(in the rows, 128 means zero)
The same turns and mirrors carry the whole set onto itself, and each row onto the other rows of its family. Which rows share a family with each named row? Give them in list order.
These 20 rows form 5 families of 4 rows each.
Z566: [143 151 136 147 163 130 100 114 117]
Z747: [150 152 142  93 141 119 137 109 137]
Z913: [110 106 102 153  94 114 117 157 132]
Z584: [109  98  97 144  99 117 112 146 118]
Z998: [165 129 145  90 152 123 122 118 136]
Z482: [149 146 161 139 162 144 114 131 129]
Z32: [157 144 156 136 160 128 113 126 110]
Z995: [ 98 105 113 134 133 122 133 180 164]
Z728: [149 143 138  82 141 131 143 120 138]
Z935: [148 156 149 142 148 132 104 113 123]
Z976: [118  95 108 146 104 104 128 168 117]
Z385: [ 95 115 115 125 143 111 140 182 160]
Z271: [ 98 103 110 133 135 107 144 170 166]
Z317: [149 138 148  93 149 129 140 108 145]
Z524: [144 158 141 139 159 120 112 106 122]
Z321: [107  92 101 146 101 127 119 155 132]
Z600: [114 108 105 139  92  95 138 157 126]
Z693: [111  98 107 130 140  94 126 179 157]
Z595: [160 122 145  97 139 141 120 108 140]
Z394: [103 111 105 145 140  85 128 167 159]

Which other rows belong to the same family as Z317? Z913, Z935, Z271
Which other rows belong to the same family as Z693? Z998, Z32, Z976
Which other rows belong to the same family as Z524? Z747, Z995, Z321

The same turns and mirrors carry the whole set onto itself, and each row onto the other rows of its family. Which rows share a family with each named row? Give them in list order.
These 28 rows form 7 families of 4 rows each.
Z229: [159 131 189 145  90 161 124 108 143 116]
Z672: [147 148 154 141  85 155  92 102 131  92]
Z970: [181 141 157 137 151 172  97 101  78 121]
Z804: [144 124 134  93 134 140 113  64  93 142]
Z377: [122 109 160 121 163 116 132 114 137 135]
Z415: [152 155 185 133  79 152 111  83 120 108]
Z31: [119 126 127 137 134 150 141  70  86 129]
Z802: [141 135 159 114 126 152 115  55  88 162]
Z272: [147 177 164 129 145 173 111 125  97 129]
Z45: [ 93 112 177 146 132 125 129  94 116 127]
Z426: [168 163 188 157 122 169 111 124 104 133]
Z316: [161 164 173 146 168 140  81 119 117 126]
Z773: [178 146 193 136 162 156  98 116 103 114]
Z379: [113  95 161 163 149 130 123  84 130 125]
Z48: [137  93 164 135 135 138 157  73 101 128]
Z991: [117 116 159 142 143  99 117  85 147 120]
Z650: [164 104 126 111 106 144 106  66 106 128]
Z707: [190 146 148 161 121 150  97 103 138 102]
Z660: [144 109 163 147  95 147 111 117 122  82]
Z966: [148 133 121 127 124 149 111  62 132 163]
Z610: [155 145 139 112 149 123 101  54 114 154]
Z9: [144 169 198 150 153 154 112 108  96 115]
Z339: [118 116 132 142 146 113 122  96 132 156]
Z297: [128 101 149 156 173 132 115 111 107 114]
Z798: [151 159 182 135  90 157 116 131 114 114]
Z732: [179 152 154 124 142 133 104 131 120  89]
Z40: [149 113 138 112 137 117 122  79 124 169]
Z370: [162 142 167 124  88 132  86  99 146 110]

Which other rows belong to the same family as Z339? Z426, Z798, Z40
Which other rows belong to the same family as Z970? Z650, Z660, Z297
Which other rows belong to the same family as Z377? Z229, Z272, Z966
Which other rows belong to the same family as Z991? Z415, Z610, Z9

